In the rows, 128 means zero.
Each named move below is a turn or a mirror, shown by a few rows before and after it. Which moves, in which order, take the first row of each later pair to the second? The first pair is answered.
Bosi:
[130 138 155 141 125 124 132 120 117 123  80] => [139  96 149 139 101 120 121 115 105 141 110]
[133 141 162 134  84 167 132 123 141 130 100] => [136 126 158 131  74 165 128 121 136 139 110]
[135 131 115 149 135  82 130 166 139 138 140] => [133 136 115 149 138  83 129 168 141 136 136]
vomu:
[147 140 148 127 100 169 141 109 138 124  96] => [144 133 155 132 108 152 131 118 151 126  79]
[172 134 133 163  75 129 166 125 159  93  92] => [173 132 133 165  75 127 166 125 162  94  93]
[136 152 141 150 160 122 140 113 166 121 107] => [141 143 130 156 161 114 144 112 169 124 119]
[ 97 164 150 100 144 163 119 120 112 120 150] => [ 89 162 163 102 157 148 106 130 126 120 125]
kaze:
[151 105 143 138 114  97 143 131 158 133  93] => [148 105 137 144 136 114 124 133 183 144 117]
[132  87 142 108  96 135  99 141 140 150 117] => [140 143 105 133 132 150 138 124 171 135 167]
[148 111 146 138 106 118 138 135 143 132  85] => [144 113 134 146 134 140 115 136 176 146 118]
retur:
[142 115  91 156 162 105 145 141 178 131 127] => [102 135  92 123 192 107 118 148 135 120 132]
[137 157 134 139 114 168 136 118 144 124 132] => [131 162 126 134 127 166 133 115 137 124 147]
[115 133 133 110 158 137  89 133 109 124 124] => [137 116 155 124 123 142  99 135 129 128  91]
[144 110 106 137 136 125 160 110 120 132 137] => [124 119 110 118 151 127 145 111  96 126 136]
lom:
[141 147 154 104 120 135 141 123  73 130  98] => [144 157 160 106 124 167 133 120 100 136 103]
[119 124 134 113 117 101 120 141  94 120  92] => [119 166 140 119 135 130 134 131 116 108  86]
[146 143  91 145 121 119 180 115 102 105 179] => [152 153 103 149 126 167 163 110 140 117 186]
[113 142 126 108 141 147 106 121 116 136 147] => [112 128 123 106 136 132 102 123 104 138 146]
Pairs:
Between the rows of a pair lie two moves.
[128 135 124 115  97 135 156 113  81 118 147] => [134 126 133 117  97 177 131 110 111 135 155] | lom, lom
[128 164 157 119  83 128 156 119  96  84  72] => [136 108 156 111  52 124 133 121  80 107  91] | Bosi, vomu
[144 104 133 118  85 151 120 107  96 141 165] => [141 176 154 140 119 156 150 112 144 109  99] | Bosi, retur
[128 130  97 146 153 131 147 123 168 138 150] => [124 153 106 132 141 167 154 109 146 132 150] | vomu, vomu
[138  99 119 129 149  88 116 143 153 128 125] => [119 129 114 113 168  88 123 141 124 109 128] | kaze, retur
[143  98 148 129  90 140 145 121 121 107 135] => [135  98 145 133 117 165 115 123 151 118 153] | vomu, kaze
[115 116 148 103  82 104 132 106  48 131 135] => [122 171 165 114 104 202 122  94 120 135 137] | lom, lom
[105 177 169 115 122 152 125 133 141 142 122] => [123 161 173 129  96 145 142 130 152 144 111] | retur, kaze
[155 100 120 151 119 137 130 118 177 149 153] => [119 103  98 124 146  86 125 125 106 130 168] | lom, retur
[135  79 133 114 117 188  97 117  90 149 183] => [114 174 166 120 167 198 118 127 124 103  88] | retur, Bosi
[153 122  76 172 149 136 116 128 147 140 149] => [117 147  92 130 152 165  94 124  85 126 141] | vomu, retur
[ 97 154 155  91 141 142 119 121 108 138  99] => [119 146 165 109 125 158 126 121 149 148  87] | kaze, retur
[151  93 123 149  96 135 144 112 124 137 151] => [146 108 115 147 103 110 161 115 105 120 144] | kaze, lom
[ 79 123 180  98 123 151  85 140  98 146 107] => [ 79 117 170  96 117 121  98 140  73 140 109] | lom, Bosi
[147 136 130 147 111 120 158 133 171 127 131] => [ 97 158 134 103 148 127 121 141 112 112 128] | retur, retur
[114  90 126 117 150 136  55 143 147 149 144] => [103 178 109 125 178  95 134 134 111  91 112] | lom, lom
[153  82 107 137  95 130 103 113 140 143 177] => [145 177  95 147 125 118 171 101 127  91 151] | lom, lom
[109 141 108 110 138 102 153 135 108  99  84] => [120  89 126 120 127 123 107 145 163 135  81] | kaze, retur
[113 143 101 156 176 131 112 126 172 139 147] => [ 92 108 115 123 166 117  74 136 129 145 130] | lom, retur
[ 92 163 121 104 173 161  90 124  67 133 155] => [ 88 149 131  97 169 158  76 130  69 137 138] | Bosi, vomu
[125 156 118 123 150 158 150 135 131 110 157] => [125  91 115 114 127 121 124 145 109 133 166] | lom, lom
[126 125  76 137 130 131 128 135 115 125 142] => [127 113  93 127 108 123 129 139  99 127 111] | kaze, retur
[129 147 154 106 123 114 143 130  90 106  89] => [161 152 149 137 118 158 153 119 161 122 108] | lom, retur
[146 113 115 157  88 193 110 118 153 159 163] => [159 115 112 161  55 165 154 111 120 142 147] | kaze, lom
[130 165 116 130 152 102 154 125 129 100 102] => [115 119 142 109 145 114  93 140 131 125  79] | retur, kaze
[154  96 145 158  64  97 174 130 121 130  74] => [140  50 124 147  80  72 133 140 111 153 118] | retur, kaze
[143 116  89 159 133 107 124 118 188 144 176] => [137 138  81 157 139  75 154 119 163 123 166] | lom, lom
[152  77 114 138 134  92 110 127 126 149 145] => [130 136 118 124 153  76 139 128  87 108 111] | lom, retur
[157 150 172 114  68 189 162 116 115 122  68] => [140 108 171 121 121 199  81 141 187 161  86] | kaze, vomu
[161 112 118 136  93 130 147 115 115 129 125] => [138 107 143 121 118 144 101 132 137 135  91] | Bosi, kaze
[ 99 108 116 132 160  67 101 153 133 131 111] => [ 97 142 126 129 162  81 117 151 130 111  83] | lom, kaze
[ 99 201 149 106 178 184 119 121 125 100 113] => [135  86 185 111 102 180  78 134 148 150  88] | retur, lom
[100 124 124 162 153  86 165 156  67  99 144] => [104 175 163 163 153 163 160 148 111  92  98] | retur, lom
[175 132 115  97  78 114 125 115 102 121  69] => [197 143  88 118  81 125 154 100 123 123 113] | retur, vomu
[128 130 115 131 122 162 102 111 145 141 138] => [110 156 121 128 146 122 117 123 133 113  97] | lom, Bosi
[137  81 127 119 110 138 110 129 114 142 151] => [116 151 148 121 151 142 120 135 134 108  84] | Bosi, kaze
[148 139 161 110 132 154  74 128 149 154 109] => [136 155 143 107 133  79 121 131  90 118  91] | lom, lom
[126  69 126 140 165 108  69 160 182 147 120] => [115 164 114 147 194  80 143 150 153  88  92] | lom, lom
[134  94 110 128 126 140 105 123 126 154 196] => [109 178 155 124 162 154 114 135 145 113  90] | Bosi, retur
[137 128 117 121 127 109 156 106 105 120 142] => [125 135 128 113 135 104 147 113  97 114 120] | kaze, lom
[134 100 133 119 115 139  99 127 125 141 100] => [146 140 118 130 110 124 157 115 111 116 100] | kaze, kaze
[101 111 145 116 126 127  91 130 114 122 121] => [109  98 130 126 128 108  94 133 123 127 139] | vomu, vomu
[133  90 140 128 156 128  42 132 145 149 121] => [138 121 150 144 168 128  61 134 175 134  91] | retur, Bosi
[101 171  80 142 177  54 152 150 122  92 129] => [ 73 133 126 111 183  98  60 168 135 121  96] | retur, kaze
[136 117 128 117 104 116 139 130  99 104 134] => [131 122 138 114 109 118 131 135  99 101 113] | vomu, vomu
[113  95  97 159 173 120 115 118 205 171 190] => [ 59 134 124  85 177 165  80 113  97 149 182] | vomu, retur
[120  64 122 113 101 115 109 120  87 149 148] => [134 111 103 131 101 103 174 102  78 121 159] | kaze, kaze
[150 116 159 122  91 186 107 114 154 164 122] => [141 135 167 125 109 178 104 122 169 156  91] | vomu, Bosi
[149 115 150 114  77 152 158 124 146 128 142] => [109 141 125  88 127 149 137 124 108 118 180] | retur, retur
[113 142 122 137 159 106 145 136 155 125 135] => [112  95 124 114 130 107 121 136 119 142 155] | retur, Bosi
[135  58 136  70  92 101 109 131 127 141 102] => [152 121 115  99 100  72 189 120 134 101  85] | lom, retur
[158 132 136 130  77 125 180 114  99 119  96] => [165 151 112 150 106 164 178 104 148 131 153] | retur, lom
[129 153 181  92 116 150 120 116 102 124  76] => [137 102 162 124 142  77 103 138 153 143  75] | vomu, vomu
[138 143 137 155 105 101 168 119  96 160 117] => [119 103 148 135 115 105 108 131  93 183 124] | retur, kaze
[134 103 121 135 109  94 142 129 105 124 127] => [129  97 113 132 123 127 113 125 122 143 165] | kaze, vomu
[136 131 147 148 132 125 105 126 162 127 102] => [130 161 126 152 154 119 125 117 154 116 129] | kaze, retur
[102 142  76 133 159  90 127 114 186 132 143] => [ 93  89 109 111 132  81  84 130 163 149 102] | kaze, kaze
[116  86 134 119 140 101  98 138 110 166 128] => [114 182 135 132 171 140 141 124 134 129 109] | lom, lom
[132 122 134 122 111 191 113 120 142 152 143] => [127  81 115 116 100 128 116 129  99 152 159] | retur, lom
[117 146 138 125 150 147 113 139 156 124 110] => [112 108 130 118 137  95 114 147 119 125 110] | lom, lom
[155 140 121 127  85 125 158 109  92 115 138] => [149 145 105 135 126 155 123 109 137 133 183] | kaze, kaze
[ 88 141 106 101 188  84  93 115 179 134 102] => [ 77 127 117  80 175  81  80 118 145 134  94] | vomu, retur
[170 160 139 145  89 163 161 126  95 141 110] => [174 147 110 155 108 169 151 120 115 158 168] | lom, retur
[148 118 111 162 151 120 132 128 199 143 121] => [159 133 130 163 121 126 158 123 182 129  88] | kaze, lom
[ 97 134 142  94 114 144 102 128  81 127 118] => [ 95 123 120 104 136 145  88 127 103 142 164] | kaze, lom
[126 143 141 125 113 108 123 117  67 120 114] => [109 129 130 122 147 102  89 126  81 132 140] | kaze, lom
[135 152 109 136 129 146 146 117 100 129 166] => [131 156 130 124 126 178 122 117 106 134 146] | lom, vomu
[128 171  99 123 136 153 135 122 141 115 170] => [111 130 121  95 123 163  85 134 116 131 159] | lom, retur
[123 112 131 113 102 143 107 112  61 116 148] => [111 118 140 108 125 161  81 120  78 121 147] | lom, kaze
[137 169 132 132 121 129 161 132 125  97  80] => [142 144 121 148 133  93 156 143 149 105  83] | vomu, vomu
[128 151 127 135 141 128 102 114 154 117 108] => [127 140 137 128 129 121  96 117 142 122  92] | kaze, kaze
[131  99 165 121 102 139  99 136 144 137  74] => [148  87 111 154 130 104 119 131 178 150 147] | vomu, retur
[129 140 123 138 128 110 149 125 123 118 110] => [134 144 119 142 122 124 154 118 126 120 123] | Bosi, lom
[124 107 143 102 128 162  82 128 117 154 108] => [149  86 129 134 123 142  99 127 159 165 116] | vomu, retur
[127 115  93 138 178 117 107 121 151 140 176] => [124 134  86 137 185  98 129 120 136 122 168] | lom, lom
[125  78 150 135 107  70 107 163 163 150  80] => [130 138 115 159 136  45 167 151 163 120 100] | lom, retur
[143  95 137 123  89 161 108 120 138 158 151] => [143 171 124 141 120 162 162 109 152 124 144] | kaze, Bosi
[150 134 116 125 132 149 131 119 162 148 162] => [145  99 118 109 113 128 117 123 129 155 164] | vomu, lom
[119 180 134 116 167 153 134 126 135 101 101] => [134  78 137  96  98 136 102 129  90 138 128] | kaze, Bosi
[ 94 143 111 139 148 169 137 100 146 155 143] => [110 141 118 142 106 136 183  97 115 138 107] | kaze, retur
[135 165 131 125 128 156 147 106  85 118 133] => [124 131 148 108 119 144 111 119  71 130 111] | kaze, lom
[133 107  78 131 117 134 135 124 124 160 180] => [ 95 127 105  90 131 149 103 133  81 148 142] | retur, vomu
[142 135 156 128 109 168 118 138 128 121 109] => [162 126 146 144  94 151 145 132 131 122 117] | retur, kaze
[105 157 132 140 133 109 136 133 120 124 101] => [121 145 140 153 120 136 130 130 156 139 103] | retur, lom
[135 120 123 124 102 118 135 114  88 120 140] => [131 155 143 132 127 168 119 114 136 120 121] | Bosi, lom
[130 119 108 151 129 111 143 125  83 135 144] => [128 118 101 155 146 123 126 125 104 143 163] | kaze, kaze
[ 90 145 118 133 147 101 120 151 121  88 146] => [ 96 157 112 137 139 115 131 141 123  87 160] | Bosi, lom
[181  68 145 157  85  92 161 135 168 149 117] => [175 120 138 172 120  84 183 134 190 127 103] | Bosi, vomu
[116 126 136 115 178 120 103 134 139 149 112] => [127  97 123 114 157 116 103 128 126 163 151] | Bosi, vomu
[107 147 136 136 145  91 150 133 107 111 118] => [129 101 134 137 111 142 121 122 128 148 172] | lom, Bosi
[145 152 122 127 101 108 187 111  88 124 112] => [145 174 150 131 119 173 156 116 151 133  87] | lom, vomu
[125 125 121 125 140 199  82 123 166 154 169] => [111 123 138 114 145 194  61 135 159 151 136] | retur, vomu
[127 153 122 118 117 156 134 110 107 120 138] => [120 133 142 109 117 147 108 125 108 127 105] | kaze, vomu
[ 82 116 144  73 128 193  63 144  68 138 136] => [ 73 113 155  79 150 170  50 161  94 135  98] | vomu, Bosi
[106 187 125 135 196  77 158 136 149 107 116] => [100 166 155 119 193 155  93 139 187 139 120] | lom, retur
[110 139 121 126 155 136 129 146 133 125 127] => [116 123 109 124 140 118 138 143 110 125 143] | Bosi, lom
[162 147  98 167 114 116 166 101 149 141 187] => [106 163 100 113 156 127 111 111  86 134 197] | lom, retur
[105 127 138 125 141  99 114 135 102 115 102] => [108 121 149 130 142 126  94 137 132 128  97] | kaze, retur
[113 164 140 103 117 178  88 136  99 117 108] => [115 192 117 132 161 163 105 138 146 110 117] | vomu, kaze
[111 144 140 131 150 138  98 155 129 122 105] => [134 103 114 137 115 132 110 142 110 142 163] | kaze, Bosi
[ 93 137 135 117 146 145  91 136 122 137 130] => [ 94 127 126 112 136 115 102 137  94 132 136] | Bosi, lom
[160 110 130 117 124 122 158 146  92 126 144] => [157 145 149 121 147 168 145 144 136 123 125] | Bosi, lom
[116  83 124 100 106 165  70 139 120 156 154] => [ 99 142 135 124 172 134  82 158 173 123  87] | Bosi, vomu
[153 143  91 149 104 104 169  94 105 132 155] => [118 168 145 131 140 111 124 121 122 115  57] | kaze, Bosi
[120 121 118 137 144 136 122 125 153 128 154] => [117 103 115 130 131 126 122 126 130 131 162] | vomu, lom
[154 123 112 150 139 132 150 108 114 153 183] => [131 119 166 110 116 146 116 120  75 145 106] | retur, retur
[121 150 140 121 163 131 106 137 137 110 113] => [129 133 145 127 158 117 104 142 147 115 101] | vomu, retur
[140 134 122 127 115 150 151 112 130 132 163] => [118 151 129 109 134 153 138 115 111 121 151] | retur, Bosi
[143 125 130 127 114 182 124 103 101 147 187] => [118 194 142 130 161 147 150 117 100 101 114] | lom, Bosi
[134 147 122 116 146 123 163  99  87 106 136] => [153  78 153 122 106 127 125 113 122 140 106] | kaze, retur
[142 100 115 158 123 154 145 130 145 137 122] => [138  87 109 155 127 135 138 132 136 140 129] | lom, kaze
[138 102 108 128  98  41 186 139  76 117 113] => [137 214 113 145 146 138 207 118 141  93 116] | retur, lom
[144 109 107 140 146 134 129 125 138 128 159] => [141 123 103 140 150 122 145 124 128 117 151] | lom, lom
[164 126 106 135  99 108 164 112  84 128 163] => [145 131 133 107  94 115 142 117  52 121 126] | retur, retur
[119 164 135 113 190 113  96 140 147 123 137] => [116 146 161 101 170 112  86 146 134 125  98] | vomu, retur
[121  93 120 108 114  72  96 149  69 142 133] => [120 138  90 118 155 133 100 131 102 144 206] | kaze, vomu
[129 141 105 163 130 103 197 108 131 118 157] => [135 106 155 141  74 120 179 117 110 127  96] | lom, kaze
[131 124 160 134 104 149 137 131  97 124 119] => [126 126 168 138 118 137 132 139 111 122  96] | Bosi, vomu
[130 172 161 152 136 127 146 142 155  91  60] => [150 122 123 147  84  78 180 128  83 100 121] | Bosi, lom
[122 122 145 135 104  89 130 160 137 125 108] => [108 132 128 130 145 110  97 161 157 136 145] | kaze, retur
[149  96 125 104  97 169 140 135 136 147 120] => [149  85 103 109 101 140 148 132 125 150 147] | kaze, lom
[100 183 118 142 154 155 181  94 103 100 147] => [124 155 144 139  94 171 193  89  92 109 120] | lom, kaze
[131 132 104 117 109 127 146 130 107 138 156] => [127 124 103 115 117 138 126 133 118 149 165] | kaze, kaze
[123 159 137 124 168 101 147 118 127 120 119] => [138 105 125 124 139  91 140 115 114 144 160] | vomu, Bosi
[101 107 103 176 174 116  84  99 155 151 169] => [128 177 121 190 147 156 154  78 160 121 137] | kaze, lom
[152 132  90 153 144 107 139 129 142 123 165] => [149 136  99 155 149 131 123 129 164 128 158] | Bosi, lom
[155 141 119 162 119 105 191 132 156 118 110] => [164 132 113 163 107 119 187 124 155 129 133] | Bosi, lom
[127 160 134 131 154 156 106 146 135 125 101] => [148  98 117 127 104 138 110 139  99 149 148] | kaze, Bosi
[156 118 125 158 107 155 138 122 164 144 140] => [125 161 108 147 156 153 134 124 153 127 160] | Bosi, retur
[116 144 136 144 188  90 127 162 162 115  59] => [142  46 125 140 132 116  84 154 161 172 132] | lom, Bosi
[106 119 135 124  98 109 125 126  99  97  83] => [113 129 148 129 102 171 102 120 145 113  90] | lom, lom
[122  99 129 144 169 108  86 147 108 123  95] => [141 119 139 161 153 110 115 143 127 113  66] | lom, retur
[139 120 158 159 130 138 125 128 160 145  89] => [146 130 138 171 137 134 146 123 169 144 113] | kaze, vomu
[161 176 109 140  93 129 196  95 137 106 134] => [118 209 119 107 131 141 166  99 104  88 120] | retur, vomu
[115 117 139 109 118 121 114 142  92 124 116] => [140  98 137 135 101 111 129 142 127 133 109] | vomu, retur
[107 147 103 129 180 125 112 123 125 114 179] => [ 99  96 136 106 148 113  71 138  99 129 136] | kaze, kaze
[110 141 162 120  86 105 145 140 123 132 122] => [108 152 129 130 112  96 153 133 130 132 169] | retur, retur
[108 149 148 125 138 157 115 142 151 132  95] => [111 151 152 123 126 146 133 142 135 125  80] | kaze, kaze
[151 155 161 147  89 159 165 127 149 115  70] => [163 119 107 170 116 149 156 119 184 145 174] | lom, retur
[157 156 127 185 137 144 150 154 179 142 102] => [144 113  86 165 141 133 125 148 132 164 194] | retur, Bosi
[138  89 164 134 112 105  85 151 156 140  62] => [141  82  98 155 149  71 102 143 164 147 159] | vomu, retur
[112  98 183 101 124 113 105 118  98 116 142] => [105 125 186  99 146 145  97 116 118 116 147] | kaze, retur
